In the rows, zero is written as 128.
These are runs of 7 systems, one row a step. Runs of the same system follow the same rule from any start.
K_452, run 1:
[[158  97  60 120 172 101  79 132 105 128 122  98 133 131 136 114 145 147
  110  94 162 183]
 [189 119 122 186 128 103  66 149 147 105 130 152 137 136  86 148 108 169
  126 126 169 143]
 [145  94 132 187 155 130 158 146 122 122  91 139  95 162  57 111 141 107
  153 119 162 110]
 [ 87  74 159 112 149 143 107 170 124 139 110 144 135 128 110  47 104 138
  155 136 178 109]
 [121 170 168 122 101 183  75 142  93 147  90 149 159 167 144 105 128 109
  129 150 178 117]
 [135 150 169  92  83 131 129 140 117 179 139 103 110 138 101 134 207 109
  118 134 167 146]
 [134 124 102  95  83 127 145 114 137 118 149 110 105  72 125 124 129 104
   70 166 204 123]
 [165 167 118 143 124 147 139 148 143 103 138  44 173  99 104 127 112 113
  109 183 138 100]
 [129 159 170 140 111 124 159 146 172 140 147 144 126  91  90 143 119 105
  167 190  86  84]
 [ 85 128  97 107 113 177 178 121 135 149 113 132 104 110 159  96 123  78
  150 151  74  91]
 [119 129 135  83 110 160 115 132 121 165 150 116 179 101 196 124 123 153
  134 148  67 157]]
K_668, run 2, 11 rows:
[[167 177 103  93 115 148 170 117 107 135 101  64 148 134 142 171 163 111
  135 108  83 129]
 [164 142 113 110  92  89 148 116 177 139 138 159 112  73 124 204 117 141
  146 123  93 136]
 [139 114  54 153 148 143 186  90 155  94  85 111 122 116 139 139  91 104
  131 107 109 106]
 [127 112 146 136 154 117 136 161 159 127 112 131 174 116 128 147  66 185
  172  88  76 126]
 [ 92 123 114 159 135 159 129 105 118 135  90 213 109 163 171 133  95 116
  145  98  93 129]
 [ 98  77 129 108 153 117 144 119 113 146 124 105 132 159 161 118 146 170
  123  46 110 173]
 [117 135 132 138 137  95  70  89 125 110 147 177 142 136 171 161  99 162
   87 109 157 172]
 [106 146 112 188 171  98 121 107 135 101 133  89 107 194 110 125 159 118
  101  77 136 138]
 [ 78 103 171 152 128  73 112 143 172 104 188 142 109 124 104 110 106 171
  110 121 148 120]
 [ 88 130 140 155 147 151 125 118  82  72 127 130 115 171 138  73 106 116
   97 149 162  80]
 [106 150 193  83 134 102  98 179  86 127 157 109 127 157 115  97 158 165
  141 124 118 107]]
K_297, run 3 (11 x 22):
[[134 188 132 134 133 103 107 107 103  98 121 108 100 200 116 144 188 120
  129  88 118 108]
 [113  92 109 110 109  91 145 117 154 137 168 150  45 102  98 107 177 117
  133 144 131 114]
 [179 105  71 124 136 138  89 142 131  75 117 100 139 101 120  78 109 150
  149 166 144  85]
 [164 167 172 122 153  94  81 125 117 115 103 150 144 170 105 146 160 151
  194 117 103 107]
 [124 123 109 134 111 140 133 114 155 187 112 177  77 119 109 125 179  67
  164 152 121 135]
 [165  69 100 106 114 165 117 138 151 147 121  81 169  94 136  82 145 159
  159 143 126 133]
 [184 156 166 127 150 109  67 106 111 128 112 142 187 139 136 172 141 153
  142 143 149 168]
 [103 164 133 167 143 116 145 128 185 192 122 114 117 132  90 154 160  62
  134 124 136 167]
 [124  74 146 154  98 162 135 170 165 160 171 111 157  85 122  97 104 159
  115 170 129 146]
 [149 139 172 157 169 152 119 129  73 109 101 123 199 153 136 133  92 136
  111 157 163 143]
 [ 51 181 183 113 151 110 143 153 129 184 128 126 123 152 121 137 138  84
  123 107 125 151]]
K_297, run 4 (11 x 22):
[[ 91 127 104 104 126 132 101 171  69 153 138 186  87 124 155 115  97 113
   85 128 155 157]
 [134 143  78 111 111 146 139 179  89 112 118  53 110 155 122 113 134 136
   92  75 137 119]
 [153 122 151  86  97  75 128 147  85 100 155 155  85 122 104 165 135 174
   98 106 165 127]
 [138 153  73 127 122 118 147 144 138  93  86 122  82 117  85 129 106  86
  120 118 187  78]
 [133 122 159  97  74 124 124 162 161 100 120 132 119 127 101 117 115 182
  176  98 124  62]
 [162 131 135 126  83 161 127  73 112  98  75 192 110 147 134 141 139 114
  152 146 160  81]
 [104 116 133  76 121 128 147  80 179 131  86  98 135 130 131 105 171 119
  181  88 137 100]
 [150 135 125 108  69 134  68  67 177 121 148 155 145 101 171 137 147 153
  136 160 132 124]
 [156 134 121 181 155 126 142  53 176 105 119  75 158 148 119 140 172 112
  140 137 119 127]
 [ 93 101 172 149 166  82 107 103 190 147 173 160 145  99 126 116 130 142
  157 163 105 149]
 [118 140  98 203 160 177  91 123 140 137 132 128 159 142 149  88 108  93
  130 182  96 133]]
K_398, run 5:
[[ 88  84 100 135 151 109 127 117 112 106 144 187 107 123 179 127  70 164
   97  97 113 148]
 [161 145  75 137 143 141  86 120  74  70 119 112 142 168 173 121 116 163
  116 106  99 112]
 [147 138 130 145 166  81  97 111 103 123 113 172 100 184 118 157 166 145
  158  79 101 145]
 [129  79  73 126 134 117 116 103 110 107  94 174  76 141 135 114 121 131
  113  80 184 134]
 [160 103 115 113 151 112  78 153  97  74 109  97 146 156 114  89 124 186
  138  97 173 108]
 [161 154 157 142 140 118  69 127 112 122  79 178 124 173  92 128 156 118
  176 133 165 110]
 [ 96  82 115 104 121 138 125 133 143 147  90 141  82 143 100  69 164 111
  160  98 177 105]
 [141  92 168  93  92 136  81 160 110 123 144 122 143 119 116  78 140 176
  123 153 196 117]
 [164 164 153 107 125 137 103 113 122 136 109 109 143 129 101 109 190  89
  164 193 154 103]
 [ 88 119 147 113 111 101 128 134 197 171 153 128  90  98  87 100 168 100
  154 148 146 116]
 [139  95 129 143  80 163 134 147 151 132 170 110 134  79 117  91 117 131
   99 201 161 116]]
K_997, run 6, 11 rows:
[[ 51 115 179 130 163 118 148 147 104 181 154 176 109 144 144 115 125 112
  125 127  97 161]
 [ 93 125  72  93  92 172 135 142 103 135 105 120 115 126 180 111  95 119
   83  86 152 135]
 [148 145 141  99 148  85 127 175  98 112 144  57 155 138 113 152 130 178
  104  82 135 151]
 [138 170 103 154 137  69 147 112 132  97 136 156  74 128  95 189 118 102
   98 117 144 122]
 [113 104 115 151 120 140 184 150 181 102 110  92 113 112  77  98 100 119
  151 124 140  64]
 [137 134 198 131 118 143 119 154 102 107 115 186 162 130 131 139  71 168
  160 153 113  91]
 [119 159 132  96 125 153 129 128  99 170  59 164 110 170 127 132 165  78
  178 101 122 121]
 [103 101 143  47  83 105 110 136 169 161 139 131 120  87 140 120 145 162
  141  96 153 140]
 [203 138  96 114  84 129  92  81 125  77 110 115 148 131 149 164 143 167
  114 114 164 125]
 [153 132 140 148 187  67 122  92 163 113 134  94 131 133  79 127 186 115
  167 144 126 125]
 [100 116 116 173 108 137 100  94 192 114 155 185 107 106 139 101 103 116
  140 179 119  98]]
K_205, run 7:
[[ 98 140 166 133 160  92 127 172  99 136 207 125 111 119 119 107 138 135
  114 179  80 133]
 [112 144  95 125  88 143 137 133 100 140 150 196  59 112 147 132 125  88
  106 170 107 110]
 [124 114  91 109 130 143 173 191  83 143 157  84 100 116 129 106 134 130
  112 126  67 125]
 [176 167  95  86 117 100 135 183  98 138 118 157 101  82 105 182 101 114
  131 146 120 127]
 [133 166  54 135 133 160 141 168 134 154  79  93 111 145 114 122 129  78
  153  95  90 114]
 [168 120 135 121 108 132 132 199 163 158 100 120 153  95  81 152  96 156
  172 109 128 126]
 [160 142 116 134 139 176 147 110 123 137  33 138 167 139 126 147 104  89
  160 120 156 121]
 [ 93 146 177 107 146 132 117 148 174 155  97  89 199 140 131 121 113 151
  170  87 126 133]
 [132 136 160 126  71 151 124  73 173 123  92 148 163 125 145 164 111 137
  120 112 196 129]
 [103 115 166 146 160 131 164  77 147 105 125  54 173 156 134 113 150 134
  110 109 154 132]
 [103 149 187 135 131  76 104  85 173  92 163 146 145 113 122 145 109 147
  114 155 170 116]]
K_997, run 8 (11 x 22):
[[108 104 109 146  86 166 104 119 181 148 142 170 123 122 165 105 120 149
  167 131  60 115]
 [159  61 129 123 140 157 126 109  81 138 112 138 152 157 166 113 160 175
  150 103  96 162]
 [123 115  85  99 204  76  83 111 114 149 120 145 131 112 158 129 130 122
  134 116 131 191]
 [127 121  50 177 124 123  79 144 190 135 142  98 120 126 126 115 117 137
  110  93 131 158]
 [153  66 146 210 149 121 133 139 118 105 155 124 132 153  95 121 123 175
  100 120 147 151]
 [104 120 123 168 202 124 128 139  90 122 101 162 121 139 111 101  88  80
  118 161 170 132]
 [ 69 157 130 141 123 158  92 215 142 168 125 120 134 139 114  79  89 107
  127 125 144 123]
 [132 135 171 125  70 154 122 177  72 146 142 145 114 165 120 141 135 157
   84 108 164 144]
 [143 141 127  70 139 104 163 135  73 119 105 105 103 120 101 137 153  95
   96 129 202 125]
 [131 193 118  91 102  96 111 164 170 112 145  92 128  78  99 140 102 114
  118 160 155  92]
 [175 164 161 163  58 152 153 128 142 109 140 122 118 145  90 161 153 131
  135 155 108  78]]
K_227, run 9 (11 x 22):
[[ 92 140 143 108  76 132 156 132 178 124 178 125 121  71 142 125  97 131
  114 174 106  88]
 [144 167 116 126 136 157 172 109 111  92 107 108 164 115 159 151  90 115
  141 156  65  88]
 [ 96 158 136 118 147  95 117 167 141 147 155 173 114 119 137 147  99 141
  166 125  38 118]
 [ 82 135  68 137  98 173 140 116 143 139 125 142 116 129 193 128  90 119
  103  97  84 132]
 [145 101 111 122 162 102 139 130 108 116 153 104 153 123 163 150 116 192
  123  87  65 165]
 [113 125 100 157 157  87  97 115 131 117 132 201 111 121 150 168  71 138
   99 108 141 166]
 [116  88  73 195 173 126 142 135 165 116 112  92 125 149 113 109 108 132
  122  71 127 145]
 [111  59 174 153 142 119 110 139 108  99 139 164 141 150 129  97  89 198
  115 106 164 135]
 [108 137 129 147 187 130 112 110  85 120  69 143 131 187 126 116 128  97
  123  95 179 142]
 [ 93 118 152 129 130  96  89 159 144 135 148  94 105 173  91  86 173 150
  123  77 168 135]
 [135 117 152 118  81 145 140  80 102  89 120 120 112 157 129 124 161 133
   81 124 211 109]]
K_398, run 10:
[[134 137 112  70 148 110 133 157  75 173 110 117 128 135 146 161 149 132
  122  72 119 188]
 [153 164  99  98 101 102 113 121 125 123 104 109 128 126 132 187 127 128
   85  75 193 161]
 [153 136 133 153 140 109 164 114 153  93  86  74 146 149  81 162 126 134
  119  78 181 119]
 [ 98 122 187 153 153 125 154 132 144 111  78 158 154 144  98 137  69 129
  142 107 181 104]
 [ 76 136 158 117 103 189 140 137 121 117  77 136 144 162 146  84  91 120
  149 113 143  68]
 [ 98 134 209  88  79 158 127 124  99 139 137 138 135 169 153 113 168 161
  144 116 109 104]
 [124 128 162  69  87 130 147  50 104 127 141 145 108 125 167 135 190 117
  115 152 147 123]
 [119 124 126  86 120  80 133  62 169  80 168  89 113  97 138 120 163 147
  118 142 139  98]
 [150 126 137 178 121 102 117  82 180  71 166 143 126 109 115 133 120 145
  132 181 124  87]
 [120  92 112 179 172 135 143 115 152 110 134 154 118 119 121  87 111 120
  173 171  68  92]
 [103 102 109 132 136 141  81 166 119 149 159 184 119 117 163  83  99 156
  156 155  65 130]]
K_668, run 11, 11 rows:
[[110 125  77 157 151 160 141 138 102 106  97 152  90 166 139  92 114 107
  157 114  69  80]
 [114  70 127  76 129 117 116 175 103 147 140 142 126 119 151 102 118 198
  151  86  95 146]
 [148 132  73 122 135 138  66 109  72 117 104 185 118 147 179 136 113 131
  102 117 156 158]
 [145 128  96 140 163  84  95 153 136 145 125  85 116 161  97 130 173 140
  129  63 139 175]
 [114 103 113 174 117 100  83 127 185 123 147 176 103 110 105 122  97 138
  107 132 192 142]
 [111 104 137 185 172 152 140 144 117 107 100  85 143 172  93  77 120 113
  118 121 180 114]
 [ 85 134 219 119 134 117  88 176 129 162 146 164 151 136 110 101 116 144
  152 151 145 130]
 [ 90 143 141 120  93 179 124 100  94 148 122 137 103 165 155  88 175  81
  104 151 159 117]
 [157 126 176  75 104 105 139 132 106 143 165  69 147 112 118 140 190 158
  106 140 155 152]
 [162 191 118 128 111 108 106  88 139 106 139 141 118 100 121 161 141  85
  111 200 157 112]
 [147 146 111 142 122 128 169 143 172 118 139  41 122 121  80 114 167 108
  152 143  97  83]]
K_205, run 12, 11 rows:
[[127  78 204 131 100 157 201 143  89 146 139 155 122 133 114 131 137 150
  127 142 121 121]
 [ 86 143 130  49 164 112 165 115  74 115 105 141 118 103 159 123 103  98
  117 139 149 111]
 [102 200  97  90  82 122  96 151 138 101 151  85 117 136 157 133 115 146
  102  92 107  97]
 [190 128 116 144  69 119 173 118 146 111 137 106  86 129  80 174 177 138
  120 111 132 110]
 [147 102  97 133 197  97 163 124 143 101 101 104 119 101  80 102 126 100
  170 152 133  95]
 [126 157 121 141 141 140  60 150 151 105 113 163 160 129 144 105  74 149
  181 151  87  84]
 [149 109 158 138  80 176 141 100 122 154 106 166 136 166 156 149 163 154
  164 102  74 132]
 [124  69 130  60 155 102 168  96 126 153 110 123 142  88 150 137 140 143
  138  98 144 169]
 [133 164  72 112 150 106  65 106 140  97 121 101 162 114 170 137  93 135
   95 116 164 150]
 [149 157 136 205 113 119  97 122 165 133 154  99 132 179 105 157 171 142
  114 101 115 154]
 [121  59 155 181 155 110 157 113 164 150 134 162 103 118  78 114 145 111
  138 146 165 149]]
K_227, run 13 (11 x 22):
[[100  68 121 136 154 136 195 140 145 125 118  87 155 114 140 118  80 164
  120  79 110 137]
 [103 134 164 115 167 102  93 138 107 101 112 168 173 133 157 140  52 173
  121 107 153 137]
 [ 90 169 121 177 154 117 116 125 161 131  87 124 126 190 117 146 120 109
  131  51 135 136]
 [ 72  75 169 131 112 111 153 111 158 118 157 109 114 151 128 105 141 178
  104  66 148 131]
 [112 129 142 100 165 109 131  58  93  66 106 121 147 144 158 127 118 136
  101 118 186 118]
 [118 166 134 146 171  64  84 119 155  88 130 113 105 168  85 118 157 127
  154 105 139  98]
 [ 97 102 132 154  73 148 134  90 155  95 139 147  74 159 122  88 154 133
  121 118 152  71]
 [140  95 133  84 159 131 150  84  72  87 115 103 122 148 141  84 178 135
  152 139 118  92]
 [136 166 112  87 134  91  40 127 105 114 141 168  94 135 132 106 164 126
  153 157 132 108]
 [164 134  61 152  76 158 114 104 146 129 124 116  75 153 119 117 195 106
  133 124 113 109]
 [178  54 124  94 115 121 149 117 100 131 160 137 106  94 127 110 179 163
  143 164 108 135]]
K_452, run 14:
[[134 147 127  71  53 150  97 168 140 146 139 123 155  97 165 145 100 173
  120 111 125 134]
 [187 160 128 122  97 139 190  97 114 131  92 124 137 118 127 215 137 110
  115 118 130 139]
 [123 105 109  90 145  80 175 123 196 131 123  79 133  73 104 141 124 136
  148  96 132 131]
 [121 133 113 152 100 155 126  96 183  75 100 140 160 121 158 133  58 153
  140 121 122  78]
 [122 127 190 148 146 143 173  95 136 133 108 108 165 171 128 139 162 140
  173 108  68 115]
 [ 59 107 153  92 140  96 127  67 161 140 137 179 105 122 168 123 139 127
  140 110 127 138]
 [106 146  88 141 127 148  92  81 121  98 135  85 142 176 187 110 145 139
   88  94 125 138]
 [150 125 183 159 139  75 118 108 123 108 192 124 134 144 118 165 162 181
  103 134 114 161]
 [106 132  90 167 185  78 147 101 123  87 136 148  67 135 109 128 124  90
  106 132 141 114]
 [104 110 109 145 160 121  90 184 113  91 159  95 123 153 121  55 111 167
  133 124  99  99]
 [145 147 173 143 134 133  98 149  57 118 131 212 119 159 133 138 113 142
  141 162 109 115]]

Which system made each of these runs?
run 15:
[[118 102  62 123 170 137 109 109 112 130  86 189  95 127 154  90 118  97
  169 134 108 117]
 [140 116  83 103 131 136  76 139 132 147 115 114 135 151 158 105 160 167
  174  76  75 144]]

K_297
run 16:
[[154 183 127 153  91 131  71 151 175 137  97 144 115 155  81 135 151 109
  176 125 141  95]
 [131  48 145 143 110 156 174 142 146 175 110 137 104 126  87  98 162 126
  153 117 151 138]]

K_398
run 17 (2 x 22):
[[128 112  64  93 130 143 148  69 134 132  67 138 106 116 153 129 139  79
  134 104 166 131]
 [133 123 110  92  98 105  86 119 196 122 140  93 154 107 151 132 134 189
  147  80 117 131]]

K_297
run 18 (2 x 22):
[[ 70 130 153 111 202  99 127 101 122 165 102 142 128 145 132 115 150  80
  137 115 160 166]
 [ 73 150 111 135  92 139  88 138 149 109 146 104 111 145 142  92 107 128
   70 107 193 116]]

K_398
run 19 (2 x 22):
[[ 83 126 118 105 129 115 143 158 157 101 126  67 104 128  93  68 127 120
  130 107 165  71]
 [148 138 204 152  82 142 119 163 111 115 154 159 131 134  89 127 119 153
  126 182 151  91]]

K_398
run 20:
[[171 104 131  99  94 139  92 165 105 116  99 142 160 111 126 135  85 181
  115 111 205 138]
 [144 171 143 132 159 137 114 109  88 128  77  91 148 194 117 132 178 100
  132 100 160 138]]

K_205
run 21 (2 x 22):
[[146 176 165 161 107 139  67 145 123 108 112 156 125 186 100 115 146 136
  166 137 132  81]
 [115 101 158 120 110 147 157 106 124 159 113 144  85 154  98  93 206  91
  162 144 138 105]]

K_297
run 22 (2 x 22):
[[142 136 182 130 101 144 152 148 118 165 132 122 147 106  95 149 129 102
   90 170 205 155]
 [ 95 169 145  99 143 135 179 147 147 141 111  55 153 103 104 116 122  74
  124 154 149 104]]

K_398
run 23 (2 x 22):
[[127 125 155 152 153 139 131 204  91 167 162 107 139 149 110 109 145 144
  147 145  55 144]
 [105 131 119 109 131 120 120 153  95 167 128 226  87 105 144 148  95 102
  122 146 128 153]]

K_452
run 24, 2 rows:
[[103 160 158 144 146 105 108 103 155 144 166  57 156 154 132 127 183 123
   99 120 135 168]
 [122 144 172 167 110 104 146  81 142  96 186 118 123 129 120 152 143 127
   70 170 156 126]]

K_227
run 25:
[[116 211 105 143  86 167  79 133 124 110 102 127 123 182 148 126 122 106
  118 111 130  91]
 [118  93 167 115  89 118 188 100 125 125 157 113  82 151 113 128 202 150
  125  99 111 110]]

K_297
run 26 (2 x 22):
[[138  84 139 129 111 116 133 155 180  99 112 133 150 100 106 133  64 195
  152  91 149 103]
 [121 125 138 156 158 157 121 111 103 105  55 192 137 173 133 120  90 116
  167 115 140  95]]

K_668
run 27, 2 rows:
[[161 101 103  68  75 119  97 114 135 131 117 180 103 107 153 143 145 174
  165  98 114 124]
 [198  99  77 114 135 143 134  72 104 107  75 116 149 133 149 151 150 139
  140 103 144 145]]

K_452
run 28 (2 x 22):
[[146 181 120 112  79 125 166 163 121 127 166  57 115 119 119 164 150 130
   90 123  93 117]
 [160 152 100 131 123  98 189 132 157 125 120 114  90  85  70 168 137  78
  133 154 134 103]]

K_205
run 29 (2 x 22):
[[189 115 155 108  52 154 136 148  89 127 158 140 119 126 122 143 163 171
  127 157 109 110]
 [175 129  90  79 163  99 150 104  75 123 112 142  99  92 122 144 160  87
  141 174 128 129]]

K_668
run 30:
[[ 81 148  77 157 196 114 103 164 129 160 144 128 114 133 145 106 109  93
  134 127  64 160]
 [121 121 108 165 108 142  93 184 114 156 160 173 107 147 148 134 101 165
  111 104  75 158]]

K_452
run 31:
[[103 149 132  86  95 152 133  96  81 135 164 131 106 147 195 119 172 126
  103 139  78 128]
 [146 124  77  87 151  96 160  85  94  98 159  78 105 102 158 136 169 119
   91 139 112 138]]

K_297
run 32 (2 x 22):
[[144 114  77 100 111 157 113 120 125 134  80 121  88 141 111  76 182  90
  160 125 164  97]
 [172  81 142  98  88 159  82 128 124 132 136 117 167 104 137  86 152 172
  140 173 166 130]]

K_452
run 33, 2 rows:
[[130 179 123  83 134 135  85 109 107 109 135  80 153 154 164  98 172 132
  154 144  79  96]
 [179 131 117 123  64 116 101 121 133 125 177 151  86 126 129 146 181 167
  136 144  84 116]]

K_668
